In the rows, 128 means zero.
Families of rows that turns and mirrors carry onto each other, the same ones carrying the whole set onto itself: the rest of each named row's family, in list order:
4 families of 8 rows:
kisi: [172 130 109 136 127 146 104 105 127]
Torer: [161 146 118 138 134 132 108 134 172]
Teses: [145 143 118 145 150 140 108 139 166]
kam: [150 176 156 147 122 112 101 131 151]
Nite: [107 119 110 130 100 107 112 118 124]
Rivav: [113 119 101 125  99 113 114 103 129]
veku: [108 151 126 145 103 130 155  97 120]
tosa: [118 139 154 119 108 138 158 131 118]
bativ: [160 154 170 129 110 103 140 135 121]
rol: [178 138 117 137 124 143  96 102 137]
vuli: [116 163 117 151 106 116 148  94 122]
Fuli: [165 139 161 119 115 106 131 137 114]
Kadu: [106 126 113 119 107 103 107 113 121]
zorag: [110 127 107 127  95 109 109 100 125]
Saru: [118 150 123 145  91 127 149  91 117]
vug: [174 137 106 138 116 154 108 109 133]
delu: [125 138 154 118 117 131 166 132 119]
non: [147 166 162 156 113 111 100 133 153]
rus: [157 143 131 131 145 137 109 136 172]
nek: [125 148 157 124 115 146 156 141 117]
tima: [122 123 135 141 104 146  85 103 118]
noto: [146 165 161 149 123 117 109 139 164]
rito: [120 121 133 135 110 151  80 101 134]
fiv: [121 156 116 151  96 124 154 109 117]
Res: [120 119 127 126 110 150  84 105 123]
dibo: [156 155 159 121 104  95 139 137 128]
ruk: [125 139 153 130 127 148 164 131 122]
Nafub: [169 138 117 139 119 158  94 106 141]
tesi: [145 142 114 144 133 134 112 147 173]
puf: [127 127 137 129 104 162  85 107 115]
bom: [166 150 159 114 117 102 126 145 122]
dode: [143 176 167 148 123 117 119 133 159]

Which other rows belong to the same family as puf? vuli, Fuli, Kadu, vug, non, ruk, tesi

Families of rows that turns and mirrors carry onto each other, the same ones carrying the whole set onto itself: the rest of each named row's family, in list order:
10 families of 3 rows:
zigo: [ 98 139 137 123 152 146 117 150 143  83 100 134 136 110  95 135 119 135
 119 114 116 108  86 125 151 124 112]
Gudif: [131  95 123 113 135  81  93 129 186 162 136 118 104 110  96 137 117 160
 122 140 120 116 124 154  95 144 165]
kufu: [166 123  72 146 129 120  86 111 133  98 125  93 117  85 130 123 136 109
 113 118 140 128 110 172 113 128 118]
Das: [102 156 147 123 133 130 132 147 161  96  82 137 136  96 104 110 128 120
 117 122 122 116 101 126 143 116 105]
nav: [122 111 134 103 126  88 106 127 201 151 128 110 125 115  96 120 121 162
 129 134 109 121 139 140 116 141 186]
Fod: [106 157 141 108 143 133 141 148 150  98 105 126 142  91  85 115 117 126
 148 130 129 109  89 119 132 118 115]
gon: [180 134  87 136 119 134  87 120 138  96 119  85 130  92 134 107 121 117
 128 132 142 143 118 171 108 152 120]
nuzu: [ 92 166 128 105 161 124 123 161 153  85 109 113 144  82 103 119 121 123
 115 111 113 117  92 119 141 123 131]
kela: [166 127 100 150 128 124  78 112 122  95 119 100 123  94 147 114 126 115
 120 129 117 130 132 177 101 151 125]
Libap: [184 116 104 140 115 115  84 111 152  90 110  95 120  88 148 111 147 116
 121 127 131 133 126 165 118 151 114]
kaza: [163 131  79 125 138 103  87 129 138  80 129  72 128  79 144 113 132 118
 114 121 121 139 123 162 117 157 137]
Kofe: [116 116 132  93 148  84  89 152 189 141 133 102 123 104 109 131 112 163
 119 138 105 129 128 140 104 165 181]
mafof: [165 102  81 145 128 116  87 119 136  76 123  92 119 110 134 120 131 125
 121 119 123 131 119 176 130 154 116]
Vuni: [ 95 155 129 114 148 129 124 134 147 102 128 135 149  74  96 144 123 130
 124 107 140 110  82 126 142 116 116]
nisen: [ 94 152 134 117 148 135 127 147 147 117 105 138 132  88  85 134 120 129
 118 120 128 103  82 123 129 103 120]
bori: [125  87 136 110 138  91  97 143 177 136 125 125 112 133  98 142 110 175
 124 141 103 116 125 146 116 166 161]
Kurid: [118 108 149 122 142  90  83 136 190 144 133 133 111 121 106 125 107 153
 133 129  99 111 141 158  97 150 166]
Femot: [174 118  79 140 129 106  86 111 134 111 116  92 116  92 132 114 142 128
 121 134 129 129 134 181 134 156 116]
diz: [ 90 153 127 125 153 136 119 140 143 101  97 130 140  89  94 123 134 124
 131 121 129 111  99 141 163 113 105]
Fiz: [111 166 133 110 140 140 140 135 146 101  95 118 148  85  97 116 130 130
 120 120 118 109 101 112 145 106 133]
rapu: [173 128  85 136 118 128  85 104 149  96 122  74 134  89 141 111 141 121
 117 120 131 139 133 165 122 137 145]
foza: [116  96 156 112 122  90  94 132 203 147 114 124 121 116 112 129 125 157
 132 148 118 127 132 149 107 154 163]
zonus: [ 95 153 148 126 154 124 131 141 133  90 103 138 135  92 101 117 119 119
 137 119 105  96 102 129 128 115 115]
Dag: [156 124  68 135 116 100  99 106 132 105 141  96 130  80 133 125 123 124
 109 120 144 140 118 178 119 149 122]
gusip: [157 109  90 148 123 114  78 108 133  96 121  79 124  82 141 112 141 107
 118 127 131 126 131 165 110 148 123]
Rof: [136 110 136 106 133  94  90 142 206 149 138 116 117 119  94 119 106 159
 146 135 124 125 129 152 104 154 165]
gavag: [ 98 154 142 124 149 135 116 146 148  99 101 126 137  81  94 116 130 117
 117 111 118  93  98 111 138 114 107]
tevin: [111 102 140 115 129  87  87 139 189 160 122 119 114 113  98 121 111 158
 114 140 110 113 140 141 100 157 163]
Batab: [133 116 128 101 134  82  99 132 186 162 146 134 118 100  94 146 107 173
 111 126 122 118 122 145 110 160 160]
dese: [121 107 144 107 146 101  84 136 185 165 121 127 117 111  94 141 125 174
 131 144 115 115 132 149 127 157 158]

Which other rows belong to the same family as Dag? Vuni, Batab
Which other rows belong to the same family as bori? zigo, mafof
Which other rows belong to the same family as Femot? diz, dese
Which other rows belong to the same family as tevin? gusip, gavag
Which other rows belong to the same family as Das? Libap, foza
Which other rows belong to the same family as Fiz? nav, rapu
Which other rows belong to the same family as kaza? nuzu, Kofe

Families of rows that turns and mirrors carry onto each other, the same ones carrying the whole set onto itself: the rest of each named row's family, in list order:
5 families of 8 rows:
zam: [132 141 113 141 158 115  94 176 130 131  92 123  70 173 119 136  87 134
 133 113 119 170 150]
Gade: [121 105 125 100 139 141 106 122 168 106 120 111 120 143 137 162  67 137
 109 121 146 120 162]
sodo: [134 164 162 138  89 128 108 164 165 172 128 121 115 147  82 136  99 137
 124 110 134 146 128]
Zadus: [132 143 123 119 160 118 106 119 178 122 116  60  95 138 134 143  61 115
 142 128 114 168 120]
nat: [159 140 114 146 147 133 108 132 178 132 111  68 130 141 140 130  74 133
 147 130 104 167 130]
sov: [135 106 136 145 138 127 106 158 135 102 175 135 110 168 111 149 110 106
 112 122 145 168 127]
rek: [110 134 134 114 139 130 118 146 161 103 122 120 134 148 157 157  66 153
  92 108 145 122 146]
Vuna: [143 139 123 120 166 128  99 118 195 129 122  74 103 125 130 134  62 136
 137 122 103 156 140]
Lata: [116 139 134  94 141 140 104 119 142 160 120 125 119 152 103 168 133 174
 114 128 107 126 114]
giv: [133  90 134 146 151 122 102 138 133 117 170 134 108 143 103 145  84 103
 115 125 140 170 140]
rir: [132 108 141 148 147 126  98 131 147  98 173 121 101 158 116 133 100 105
 117 132 146 174 114]
gef: [111 149 161 134  98 130 127 165 163 165 113 112 105 170  77 138  88 142
 125 103 131 147 137]
gudi: [113 123 141 107 128 125  92 134 156  94 115 107 121 159 145 162  73 152
 101 116 155 125 149]
Tuf: [117 165 159 141 105 136 114 170 161 164 129 122 129 156  85 116  83 133
 141 114 121 135 132]
kon: [125 151 158 116 103 139 122 162 152 183 119 120 114 139  69 136  85 135
 128 114 138 145 145]
Fikib: [128 138 132 129 160 116  87 187 148 126 101 121  71 168 110 144  74 130
 108 111 112 178 160]
pozof: [127 169 152 123 104 143 130 173 146 168 130 129 105 138  71 149  89 147
 122 126 114 142 149]
tisim: [168 164 117 111 140 111  98 173 132 114 150 117 147 127  83 149 117 137
  95 122 113 141 114]
poto: [119 113 130 132 151 119 102 144 135  98 165 130 127 146 113 145  75  89
 116 127 127 184 135]
Sas: [ 96 117 125  92 142 147 103 135 166  98 117 118 127 157 139 164  71 122
 112 116 131 140 154]
sonu: [129 161  92 105 126  98 128 144 177 156 147  89  88 166  92 149  95 152
 107 161 142 142 114]
rino: [123 161  85 120 127 117 144 147 171 153 154  92 102 140  77 158  84 147
 116 152 111 135 119]
led: [174 173 120 111 159 108 111 161 130 118 137 117 145 143  95 160 112 127
 102 115 132 134 108]
Vis: [121 148 147 136 156 124  78 171 137 133 103 104  69 149 124 155  74 107
 132 108 128 173 143]
Laf: [129 151 138 152 160 104  92 183 145 134 110 119  74 157 102 135  87 133
 122 104 103 185 140]
kasuk: [105 141 159  97 159 146  97 138 150 135 103 132 137 151 102 141 127 173
 112 132 114 151 117]
Gapub: [131 141 133 142 171 117  74 175 143 143 121 121  67 143 112 147  77 123
 122 106 115 169 163]
Gapa: [101 140 142  81 163 149  95 127 148 161 122 126 125 142  88 144 126 167
 115 118 118 145 122]
bupu: [140 164  95 123 125 103 133 164 180 143 150  81 103 156  97 150  84 130
 117 169 147 146 118]
sezu: [110 113 135 107 126 125 119 123 166  93 114 114 139 153 139 153  77 157
 103 134 146 128 136]
ner: [111 138 139 111 172 156 118 123 153 148 100 125 130 163  92 147 127 160
 109 132 127 148 100]
puze: [119 167  88 108 141 103 128 164 164 151 155  88 107 177  98 141  82 145
 124 164 132 132 125]
dat: [132 150  79 108 132 105 128 153 169 162 151  86 100 140  74 150  84 128
 117 150 145 135 121]
topa: [158 160 104 110 160 105  97 163 142 104 161 111 140 142  97 151 129 129
 106 120 113 142 102]
Dib: [125 117 135 145 160 133 130 142 145 109 179 134 106 162 125 130  99 111
 108 120 135 173 117]
Forun: [164 160 120 115 137 104  99 144 130 135 153 137 128 119  94 157 127 130
 116 138 112 132 103]
rizi: [146 135 121 136 157 135 103 136 201 122 119  67 122 137 125 130  68 122
 123 130  95 172 129]
Pagis: [146 157 119 122 157 136 110 143 203 127 112  61 109 143 140 142  81 146
 133 137 102 161 133]
Veziv: [157 167 107  99 157 104  88 154 141 128 159 124 137 110  89 146 118 126
 111 126 124 134 110]
ruma: [104 132 131  93 154 159 110 135 155 141 114 121 123 154  85 138 130 172
 103 139 107 147 111]

Which other rows belong to the same family as nat? zam, rek, Tuf, led, ner, puze, Dib
Which other rows belong to the same family as Fikib? sodo, rir, gudi, tisim, sonu, rizi, ruma
Which other rows belong to the same family as Pagis? sov, gef, Laf, kasuk, bupu, sezu, topa

